Named moves (each a turn or a mirror), then the moves between two rows, first move first; the first pair answered:
move q_293:
[-11.6, 9.8, -26.4, 1.9, -7.5, 19.2, 13.6, -7.6, 8.8, -3.7, 8.2, -13.7, -19.9, -7.9, 14.6, 0.0]  ->  [-13.4, 9.4, -26.5, 3.1, -9.2, 20.0, 14.0, -6.2, 6.8, -2.5, 8.0, -13.6, -21.9, -8.1, 13.7, -0.3]
[9.4, -3.5, -21.9, -3.1, 11.7, -0.1, 22.8, -20.8, 12.5, -21.3, 4.1, -3.3, 7.4, -12.9, -15.2, 8.3]  ->  [-15.2, -2.5, -11.8, 3.8, -5.2, 8.4, 22.1, -10.2, -9.7, -7.3, 11.1, -9.1, 4.4, -14.1, -35.7, 0.1]
[-3.8, 3.5, -2.9, -9.1, -8.6, -0.3, 21.0, -4.5, -17.1, -3.0, -4.9, -14.3, -7.3, -7.4, -2.2, -15.3]  ->  [9.7, 2.4, -10.6, -11.4, -1.1, -4.4, 19.7, -10.1, -7.2, -10.8, -8.4, -10.5, -7.3, -5.8, 7.6, -11.5]
[4.9, -9.3, -2.3, 11.7, 4.9, 7.5, -4.4, 1.8, -6.6, -8.2, 2.5, 16.3, 3.8, 13.4, -3.1, 15.3]  ->  [-0.9, -8.3, 0.7, 13.3, 1.5, 8.9, -2.9, 4.5, -10.8, -4.7, 2.7, 17.5, 3.9, 14.6, -5.3, 14.5]
move q_489:
[6.0, -5.4, 14.7, 6.9, 1.6, 3.5, -6.1, -0.7, -1.8, 7.0, -8.6, 5.4, 8.7, -3.3, -9.1, 7.6]  ->  [2.0, -3.5, 11.5, 9.8, 1.8, 5.4, -7.3, 2.0, -7.1, 5.7, -2.8, 11.1, 8.3, 4.1, -7.2, 7.9]
[3.2, 10.0, -7.3, -7.0, -10.2, 14.2, 19.4, -4.0, 10.6, -15.4, -5.2, -3.4, 0.3, -9.7, -0.5, 10.9]  ->  [1.0, 10.6, -9.8, -2.8, -8.3, 17.9, 15.2, 0.9, 5.0, -18.8, 1.6, 4.2, -1.2, 0.0, 3.3, 13.0]
[-5.5, 4.0, 24.4, 22.2, 15.5, 21.5, -29.7, 6.0, -21.3, -6.8, 1.0, 6.0, -14.0, -5.2, -23.5, 8.7]  ->  [-10.1, 7.1, 23.0, 15.0, 16.5, 15.5, -28.3, 1.6, -22.3, -2.9, -9.1, -1.7, -15.8, -15.4, -27.9, 1.6]
[1.7, -0.8, -3.1, -3.3, 16.4, -16.6, -19.4, -2.4, -6.6, -3.9, 9.2, 19.1, -7.5, 19.7, 13.4, 5.8]  ->  [-6.4, 3.8, -3.7, -11.5, 17.3, -26.5, -16.5, -4.2, -14.0, 2.8, -2.4, 9.7, -11.8, 8.0, 8.8, -7.1]
move q_835:
[-24.2, 7.6, 11.2, 7.3, -5.0, -1.5, -15.2, -4.7, -12.2, 8.9, -3.9, -0.4, -4.0, 0.0, -5.7, -3.6]  ->  [-23.8, 9.6, 5.5, -0.6, -0.6, -11.1, -16.2, -2.3, -11.3, 6.2, -0.2, -0.8, -10.2, 4.2, 4.1, -7.0]
[-27.8, 17.9, 4.1, 37.1, -32.1, 40.5, 1.2, 17.4, -16.2, -5.7, 15.4, 3.8, -11.4, 22.3, -5.6, -12.2]  ->  [-18.2, 30.0, -28.5, -1.5, -11.2, 1.3, -4.5, 22.8, -7.6, -13.0, 19.4, -3.6, -29.7, 27.7, 32.6, -29.5]
[22.7, 4.0, -26.1, -13.0, 15.5, -0.8, 13.2, -19.8, 18.9, -14.4, -30.3, -5.6, -3.0, -17.3, 7.9, -0.6]  ->  [13.8, -4.8, -1.4, 16.2, 1.7, 31.2, 16.7, -21.6, 9.5, -9.9, -29.6, 3.0, 10.1, -15.7, -18.8, 11.8]
[-9.2, 0.6, 13.3, 22.9, 8.9, 6.6, -10.7, 1.7, -25.2, 10.8, -9.1, 27.0, -2.7, 10.5, -9.2, 16.4]  ->  [-1.9, 9.4, -8.6, -5.0, 22.5, -20.9, -15.2, 3.5, -18.1, 6.0, -4.7, 23.4, -14.0, 12.4, 17.9, 4.8]

(two moves a pair)
[7.5, -10.2, 1.9, -22.2, 3.2, -28.0, -9.9, -8.3, 4.4, 14.2, -3.2, -14.4, -3.4, -5.3, 2.5, -6.0]  ->  [19.0, -21.9, 18.2, -1.8, -4.3, -6.0, -6.2, -11.3, 16.7, 9.5, 4.5, -6.0, 10.2, -0.5, -5.5, 14.0] -> q_489 q_835
[15.8, -10.9, 2.6, -3.2, -13.6, -16.5, 8.9, 3.0, 34.2, 5.1, 25.6, -6.5, 10.3, -1.9, 26.7, 4.9]  ->  [-9.4, -3.7, -2.3, 1.9, -18.5, -8.5, 1.7, 18.0, 8.9, 10.1, 41.5, 3.9, 0.4, 14.0, 24.9, -2.2] -> q_489 q_293
[4.9, 0.7, 2.9, 4.8, 16.1, 6.8, 1.9, -20.6, 6.2, -6.4, -16.5, 13.8, 7.6, -18.2, -3.8, 7.6]  ->  [-6.8, -1.1, 14.1, 12.7, 3.5, 15.7, 2.0, -12.2, -5.3, 1.8, -6.1, 12.4, 7.9, -17.7, -15.8, 7.7] -> q_293 q_489
[15.6, -11.8, 7.1, 9.4, -5.7, -4.3, -12.2, -0.2, 9.1, 17.6, 10.9, 3.6, -1.6, -0.6, 7.7, 18.5]  ->  [18.5, -9.9, 2.6, 3.5, -3.6, -12.5, -9.9, -1.8, 12.7, 17.6, 9.0, -3.8, -3.9, -5.1, 9.9, 15.8] -> q_835 q_835
[9.5, -1.6, 2.6, 22.5, -1.6, 39.8, -0.7, -13.1, -6.7, -17.3, 1.1, 29.8, 6.1, 20.6, -6.5, 2.4]  ->  [-13.0, 11.0, -6.2, 1.0, 2.4, 15.5, 4.0, -21.0, -23.3, -0.4, -29.8, 1.3, -4.9, -9.7, -24.7, -30.0] -> q_489 q_489
[14.0, 6.6, -4.8, -19.7, 0.4, -15.7, 1.0, 1.0, -9.6, 1.3, 9.2, 7.6, 1.7, 19.4, -9.0, -11.5]  ->  [16.1, 2.9, 8.7, -15.4, -4.7, -8.8, 8.7, -6.3, -4.2, 5.4, -2.8, -3.6, 10.7, 4.4, -24.0, -8.3] -> q_489 q_835
[3.8, 5.9, -13.9, -20.4, 5.8, -19.3, 8.6, 0.4, 11.0, -4.4, -5.1, -8.3, -9.8, -6.3, 13.6, -5.3]  ->  [-18.3, 3.5, 8.6, -5.8, -17.3, -1.3, 8.7, 14.0, -5.3, 9.1, 9.8, -12.3, -5.7, -3.5, -10.6, -6.2] -> q_489 q_293
[-12.3, -0.8, -0.4, 19.1, 1.6, 20.3, 0.9, -7.7, -15.9, -1.4, -17.6, 6.1, 0.2, -4.9, -15.9, -11.8]  ->  [7.8, -5.5, -2.7, 13.8, 9.9, 12.3, 3.1, -19.0, 2.2, -8.1, -26.4, 3.0, 5.1, -10.2, -9.7, -3.3] -> q_489 q_293
[7.9, 12.7, 0.4, -4.7, 8.0, -15.7, -0.9, 16.2, 9.3, -0.7, -1.8, -16.4, -7.8, -5.0, 25.7, -13.3]  ->  [15.5, 9.4, 5.5, 1.3, 6.0, -9.8, -0.8, 17.5, 14.9, -5.7, 6.1, -9.2, -4.4, 2.4, 31.6, -1.7] -> q_489 q_489
[-13.5, -17.8, 21.9, 14.4, -14.4, 23.6, -19.8, 16.8, -7.8, -4.4, 33.2, 31.3, 17.7, 26.6, 0.5, 4.4]  ->  [-28.0, -1.0, -13.2, -2.7, 7.2, 1.7, -30.1, 15.3, -26.2, -5.5, 15.8, 36.1, -3.0, 26.7, 16.4, -22.7] -> q_293 q_489
[-5.2, 1.3, 10.1, 8.4, -17.7, 25.1, 1.6, 9.7, 0.7, -1.5, 23.5, -1.4, 0.6, 14.8, -3.0, 9.5]  ->  [-9.4, 11.0, -14.6, 0.4, -2.7, 15.4, -5.8, 9.9, -7.8, -6.6, 16.9, 9.2, -11.8, 22.4, 15.1, -1.5] -> q_293 q_489
[0.8, -0.2, -4.1, 5.2, -1.0, 12.1, -7.0, -14.2, 1.1, 0.2, -9.6, -14.7, -0.5, -27.6, -12.3, -6.4]  ->  [5.8, -7.1, 4.5, 15.3, -7.9, 23.7, -6.1, -8.8, 5.2, -3.3, 2.3, -8.2, 5.6, -19.3, -12.8, 3.5] -> q_489 q_293
[1.3, 0.1, 6.1, -3.4, 3.1, 7.9, 6.2, 11.9, -12.3, 0.3, 1.4, 13.5, 3.8, -6.6, -18.7, -5.2]  ->  [17.1, -2.1, 1.8, -8.4, 12.5, 2.8, 6.3, 2.7, 0.0, -7.9, -5.1, 13.1, 5.4, -10.4, -10.7, -1.3] -> q_489 q_293
[24.4, 3.4, 22.9, -8.9, -19.2, -1.7, 17.8, -6.5, 24.1, 18.6, -20.7, -49.5, 23.5, -16.8, -4.8, -5.3]  ->  [19.0, -5.3, 32.8, 17.1, -33.3, 28.8, 10.4, 14.5, 15.2, 8.9, 20.5, -19.0, 27.1, 18.3, 2.5, 17.5] -> q_489 q_293
[3.7, -16.8, 15.0, 9.7, 14.9, -3.0, -36.5, 0.0, -7.8, 12.7, 4.2, 7.2, 14.3, 16.2, 3.1, 16.3]  ->  [-12.5, -11.5, 13.7, -1.3, 7.5, -14.8, -35.3, 7.7, -17.5, 22.5, 9.2, -7.3, 7.5, 9.8, -2.4, 1.4] -> q_835 q_293
[7.6, -3.4, 8.5, 3.2, 5.9, -0.2, -1.3, -5.6, 3.6, -2.3, -17.6, -3.9, 4.0, -16.4, -1.4, 13.5]  ->  [-4.5, -3.4, 13.4, 14.9, -2.3, 12.5, -6.7, 6.2, -8.0, -2.7, -1.0, 7.5, 4.4, -4.1, -2.1, 17.6] -> q_489 q_293
[11.2, -7.3, -9.5, 9.7, 25.2, -2.0, -16.1, -11.0, 11.9, -0.6, -10.8, 15.3, -6.3, 11.5, 19.0, 24.3]  ->  [-11.8, 3.6, -18.6, -1.8, 26.7, -14.0, -17.4, -9.6, -7.0, 9.1, -22.4, 5.4, -17.9, 2.5, 13.0, 1.8] -> q_489 q_489
[31.0, -3.2, 11.7, -11.1, 18.2, -23.5, -22.2, -3.2, 24.8, 4.1, -1.4, -2.1, 3.8, -3.5, 5.1, 18.4]  ->  [-2.7, -2.3, 34.4, -0.2, -9.9, -8.5, -20.5, 11.6, -0.8, 24.6, 11.9, -11.9, 3.3, -7.2, -26.2, 9.6] -> q_293 q_489
[-11.5, 5.9, -8.6, -7.8, 1.6, -21.6, 20.0, 4.5, 13.4, 6.4, 6.2, -5.9, 6.4, -21.3, -13.3, -24.7]  ->  [-23.8, 3.4, 0.1, 15.2, -2.9, 0.4, 8.7, 16.8, -3.5, 5.4, 24.1, 21.0, 6.9, 2.8, -13.9, -15.5] -> q_835 q_835
[-13.9, 6.8, -8.6, 13.7, 0.0, -16.1, -7.2, -2.7, -7.0, 9.7, -0.2, -15.7, -2.8, 6.2, -4.2, 8.8]  ->  [-8.2, 1.6, 1.1, 20.4, -2.5, -10.0, -5.9, -4.5, -4.3, 11.4, 0.4, -13.7, 1.7, 6.9, -11.4, 16.5] -> q_489 q_835
[5.6, -10.2, 11.2, 4.3, 4.1, 2.6, -20.0, 7.5, -13.1, -0.9, 17.2, 17.7, 6.7, 25.9, 4.3, 14.7]  ->  [21.5, -9.7, 9.2, -20.0, 5.7, -18.2, -0.1, -10.7, 10.9, 4.0, -10.4, -19.1, 11.6, -10.7, -4.0, 6.0] -> q_835 q_835
[-10.5, 11.8, -13.4, -4.3, -34.6, 0.5, 15.7, 19.4, 12.0, -3.5, 13.1, -28.7, -2.8, -26.1, 2.1, -19.0]  ->  [4.7, 3.1, 0.0, 16.2, -34.6, 20.6, 20.5, 8.0, 24.4, -10.7, 2.4, -20.0, 11.8, -28.4, -10.0, -0.6] -> q_293 q_835
[-3.8, -8.2, -15.3, 7.7, 11.4, 10.6, -19.5, 2.8, -16.1, 2.8, -2.2, 49.4, 1.9, 27.7, 11.4, 20.1]  ->  [-4.6, -1.6, -11.3, -20.4, 15.1, -18.5, -4.5, -17.8, -10.2, 21.2, -47.9, 4.7, 1.4, -20.0, -14.2, -4.8] -> q_489 q_489
[-22.0, 7.6, -19.0, -0.9, -7.5, 10.1, 13.5, 0.2, -1.7, -2.4, -16.3, -20.3, 2.4, -16.6, -8.1, -4.9]  ->  [-29.1, 10.4, -24.5, 4.5, -4.0, 12.9, 1.9, 11.2, -13.3, -5.3, 0.2, 1.3, -3.9, 6.2, 6.1, -4.4] -> q_835 q_835
